In the rows, zero is written as 128.
A single turn carries every row of the set below to another of its rows. Some are shown first; where does it send the rows asked next?
senul: [119 125 153  94 140 128 115 127 134 134 124  82 184 112 136 145 134 155
 129 146 152]
fud: [124 137 118 142 119 115 153 148 149 123 116 137  87 152  98 111 139 111
 152 135 133]
sesu: [148 115 143 130 104 133 115 122 142 122 112  67 175 117 132 139 107 140
 126 155 121]
delet: [123 114 139  96 150 145 157 116 136  97 141 123  95 107 144 142 127 162
 134 111 150]
Kupur: [133  94 114 111 114 129 107 141 170  96 139 135 108 108 160 123 130 127
 125 151 132]
davo: [148 120 147 124 131 126 118  79 146 191 102 121 138 117 139 147 121 151
 131 140 114]
luv: [131 120 129 130 145 125 120  66 134 190 113 119 156 126 137 134 129 129
 137 141 131]
Mibev: [132 121 132 133 115 101 142 124 156  78 117 114  96 127 125 137  76 130
 139 134 125]
sivu: [ 93 123 121 101 170 112 133 119 145  91 144 128 126 138 128 109 116 110
 151 145 160]
tob: [141 120 161 103 119 136 114 135 145 129 117  76 169 108 137 146 124 162
 121 152 129]
Garoz: [113 130 100 135 125 128 142 148 156 131 130 151 108 139 117 113 162 115
 161 119 149]
vagu: [115 129 134 115 137 123 128 106 118 130 128  75 195 119 129 141 122 138
 134 140 160]
rona: [130 127 131 136 117 121 126 106 129 119 118  66 192 124 123 138 100 130
 137 145 139]
mani: [143 133 133 130 148 123 150 137 120 100 143 179 156 128 130 151 121 134
  86 126 106]
dutam: [138 129 141 137 139 115 127  67 139 182 101 110 150 135 121 140 103 130
 146 140 118]
tomi: [145 136 135 138 154 127 154 132 118  93 141 169 156 139 119 141 111 122
  93 131  98]
vovom: [126 126 148 113 154 116 113  85 154 190 106 127 152 127 131 139 121 140
 148 144 123]
Mirez: [144 118 136 134 127 115 105  82 154 185 102 119 149 128 134 131 115 125
 136 156 111]
napap: [126 105  95 138 116 122 151  92 109  93 143 111 111 125 142 120 116 108
 117 140 160]
gogi: [142 132 121 140 152 135 151 129 116  97 149 174 165 136 128 138 123 118
  93 127 107]
tek: [131 123 107 139  98 121 147 150 140 137 123 145  84 132 123 122 159 122
 131 131 143]
vokid: [133 135 129 129 159 124 145 138 127  95 147 179 166 135 127 142 118 126
 100 126 108]
ripa: [128 131 106 147 119 140 171 129 130 128 130 132  90 140 108 118 153 122
 151 111 143]
lolo: [144 130 132 133 145 122 141 141 125  98 142 176 157 134 129 138 120 120
  85 140 100]
zupep: [120 138 122 131 118 117 159 151 149 129 119 150  87 132 113 137 146 141
 153 106 145]

fud moves to Garoz
gogi moves to mani
Now find these:
Mibev moves to sivu
senul moves to sesu
luv moves to davo

A single turn carries every row of the set below to another of its rows. Some are shown first; where does it send the rows asked next?
degef: [115 150  89 143  81 173 108 137  98 178 147 120 148 107 131 127 116 144
 157 144 152 128]
Pivi: [129 116 130 127 129 134  92 138 132 147 172 146 101 143 120 166 105 159
 160 116 120 151]
linu: [155 150 115  96 129  95 115 136 127 134 115 126 125 140 126 120 147 121
 149 152  78 124]
gez: [151 159 135 172  97 140 137 123  91 153  96 116  99 126  90 109 131 110
 111 145 134 145]
Revi: [119 135  95 136  99 187 130 140 109 172 147 115 136 109 145 129 112 135
 153 155 169 127]
legub: [142  99 111 125 131 126  89 148 106 137 181 133 110 145 114 166 107 139
 153 114 124 142]
tun: [169 138 129  99 123 110 113 131 116 118 113 124 116 102 138 124 151 131
 141 152  83 117]
lav: [161 130 135 141 132 110 135 136  59 145 105 130 111  92 110 131 109 139
 153 127 169 129]
gepa: [170 143 115 107 131  98 106 142 137 136 100 134 104 120 123 125 134 139
 138 160  85 112]
maba: [172 143 119 102 119 104 109 123 143 137 111 128  97 110 121 133 117 109
 149 152  84 116]
zasig: [117 117 120 135 131 137  90 159 121 163 162 164 103 128 109 167  98 158
 142 113 133 145]
gusir: [161 161 139 170 122 139 148 128  86 165 106 104 112 139  86 122 141 121
 128 125 142 130]
Lom: [149 155 142 160 100 143 150 121  80 162  86 127 121 131  84 136 128 113
 127 155 123 136]
Zes: [135 114 116 127 117 145  99 123 133 148 173 157 109 153 107 162  99 156
 156 119 111 122]
tatin: [162 128 141 141 119 108 138 142  68 151 103 136 122 103  89 138 102 126
 148 118 167 149]
vamor: [132 159 149  95 144 149 139 156 131 133 128 154 120 114 122 106 145 105
 149 143 109  96]
tudit: [126 159 161 113 133 158 137 157 126 135 131 160  95 111 129 117 147 108
 149 144  96 112]
tadeg: [155 159 143 151 114 126 148 109  96 142 104 124 111 126  97 116 121 112
  90 139 140 140]
gik: [143  93 113 118  86 120 137 158 111 160 129 160 135 141 128 159 104 132
 117 130 109 160]
Komur: [149 180 136 158 100 134 128 134  84 159 106  97  96 127  89 124 116 108
 115 149 136 129]
Fani: [125 154 117 140  89 171 136 154 128 174 131 116 147 104 143 125 116 129
 158 142 176 130]
dekem: [117 123  82 137 108 170 124 154 117 185 133 121 148 111 119 126 114 126
 174 159 155 142]
tuz: [129 149 113 123 129 158 107 185 134 148 154 129 169 125 106  91 121 124
 138 152 145 127]
pupi: [137  95 123 123  89 115 133 155  92 145 133 167 129 133 119 159 104 132
 125 104 112 158]
viki: [152 137 106 101 118  97 107 145 140 112 116 155 103 116 125 107 131 140
 146 153 100 115]
Nimaz: [120 102 131 125 119 143  98 154 116 126 169 148  99 152 102 164 100 148
 144 142 106 148]
dup: [135 143 115 141 134 143 101 165 137 152 159 119 165 140 101  83 123 131
 141 147 153 139]
bufal: [129 130 111 149 101 194 116 155 107 157 147 119 140  98 121 128 117 119
 173 156 159 121]

dekem moves to gusir
dup moves to lav
legub moves to bufal
Now find these:
tuz moves to tatin
Fani moves to tadeg
maba moves to Zes
Revi moves to gez

A single turn carries every row of the set below to another of its rows. Some are shown first; where does it send the rows asked next?
Moko: [120 101 134 132 124 118 148 138 134 136 169 130 111 140 117 129  77 139
 117 137 130 100 157 141 147 136 145 118 178 151 155 128 131 148 163 137
 104 157]
Tufu: [144 129 125 120 126 113 150 145 118 113 107 141 105 159 165 159 100 143
 111 134 150 123 126 106 113 162 122 137 128 123 143 145 150 138  98 134
 173 166]
didi: [101 110 144 116 141 132 150 126 126 133 183 133  90 144 131 125  98 140
 136 147 139  91 139 129 157 111 148 148 170 160 127 110 135 130 145 116
  94 126]
ruma: [148 104 137 113 143 152 156 145 179 101 148 135 119 114 146 108 144 130
 100 157 126  99  98 168 136 119 162 118 135 116  91 133 123 123 101 111
 123  99]
Vok: [135 109  92 147 155 159  88 122 147 135 149 131 111 131 107 126 179 140
 135 150 145 121 105 129 107 117 165 129 129 158 138 108 126 124 124 147
  84 131]
rep: [130  94 119 158 135 172  95 120 145 134 147 123 108 120 109 119 142 115
 121 163 146 145 105 154  89 147 173 105 137 158 129 119 106 128 129 141
  83 122]
dop: [163 113 116 149 118 110 151 149 112 140 127 155 148 139 127 154 133 170
 121 137 139 139 102  97 101 145 111 158 147 117 135 144 160 107 102 144
 164 135]
kesa: [132 104 161 115 153 148 165 115 162 124 172 106 117 140 143 114 121 133
 130 120 158  93  88 134 146  98 137 152 158 127 114 106 140 106 120  97
 136  95]
namef: [151 115 136 109 146 164 148 137 149 112 114 111  89 104 108 128 123 112
 125 150 136 167 120 180 104 122 143 113 120 141 144 130  91 114  87 131
 156 126]
zib: [164 153 146 118 130 105 122 119 135 122  90 142 128 140 169 132 133 133
 103 132 168 154 126 115 125 155 122 103 141 129 123 140 137 110 100 136
 140 181]
varal: [153 141 103 142 145 115 141 164 134 109 106 139 132 122 159 169  86 178
 141 129 126 132 109 103 109 144 130 152 138 114 104 121 142 141 132 136
 164 137]
gam: [144 127 126 158 122 115 134 140 100 126 114 153 115 142 139 169 125 152
 159 125 123 135 110 110 107 136 105 167 128 104 148 119 163 104 111 135
 161 133]
Nefot: [138 140 144 131 155  75  97 117 122 125 109 123 124 125 153 140 133 150
 170 129 153 154 110 104 128 129 116 143 156 106  98 118 101 119 129 143
 150 158]
bur: [128  83 172 144 127 157 146 127 164 113 155 119 122 115 135 119 120 111
 107 143 141 103  85 177 119 129 163 108 155 110  97 125 114 127 125 124
 115  91]
lonu: [152 135  91 134 132  89 121 155 123 128 105 118 132 130 153 140 125 168
 136 140 128 138 116 111 115 146 125 149 134  89 110 131 121 137 125 142
 178 145]
peb: [130 133 115 137 169 143  94 113 133 150 153  99 121 135  99 119 111 112
 146 141 159 146  99 136 121 127 147  87 150 149 148 107 114 124 150 118
  80 126]
fiki: [149 115 146 155 112  91 122 126 114 141 122 173 141 122 130 141 156 166
 127 145 154 154 120 101 114 144 125 142 168 139 108 141 130 107 116 167
 118 162]
Suru: [125 147  98 113 185 126 103 137 130 133 156 118 111 138 110 127 121 135
 156 144 136 118 118 124 155 107 144 105 146 144 143  99 125 127 146 110
  80 139]
repi: [128 139 121 116 133  99 150 146 105 123  97 147  97 142 130 175 114 151
 135 145 147 126 119 116 111 142 126 144 130 122 135 151 137 149 100 176
 161 143]
Kare: [116 110 175 126 139 145 158 111 137 143 165  91 117 131 125 116  90 113
 127 122 171 120  98 155 142 109 136 120 168 128 122 105 114 112 145 106
 122  97]
keb: [152 145 173 139 130 123 132 101 129 121 110 152 116 128 169 147 107 128
 157 128 133 157 120 118 107 134 101 160 146 128 113 114 157  81 107 121
 153 136]
galub: [104 109 144 142 136 127 125 119 128 146 181 123 115 136 117 120  86 118
 135 152 139 106 125 148 139 133 152 107 174 141 132 119 122 139 169 124
  76 117]
zovek: [148  74 154 138 139 126 152 150 176  98 147 126 130 105 123 123 126 132
 126 142 112 103  95 175 124 126 153 121 156  92 106 141 105 140 119 136
 148 107]
dusep: [147  92 108 167 138 173 101 117 159 128 141 135 111 120 103 138 143 128
 140 145 123 136 117 149  71 137 156 137 133 162 160 120 133 126 127 163
 113 134]
romo: [144 122 114 108 137 174 137 132 146 126 128 121  92 116 124 109 167 127
 102 158 157 151 120 161 118 116 160 121 113 159 126 119 106 104  86 123
 122 124]
tak: [166 139 142 149 133 124 125 123 169 110 101 156 146 113 180 143 108 158
 120 135 138 133 111 112  99 153 138 142 156 135  76 131 154 126 128 153
 135 141]
rig: [145 111 146 126 143 175 134 131 148 120 129 106 108 107 118 113 129 104
 108 151 156 162  93 175 111 129 158  89 128 134 119 117  95 105 102 110
 118 107]
napi: [158 145  93 133 180 137 101 132 152 136 139 101 136 130 105 132  94 131
 148 121 132 140 118 132 122 122 132  93 148 140 166 104 134 128 156 121
 106 150]
las: [122 135 172 121 147  90 133 117 125 107 112 175 103 127 148 169 100 135
 159 155 131 124 120 118 115 139 125 143 161 131  96 149 132 136 109 169
 128 142]
vobo: [140  86 169 130 137 128 171 120 144 142 165  91 127 137 112 122 109 137
 130  99 169 119 101 137 143 103 121 140 175 120 150 113 122 110 133 118
 158 122]

bur moves to rig
didi moves to kesa
napi moves to Moko
Now find these:
zib moves to fiki
repi moves to gam

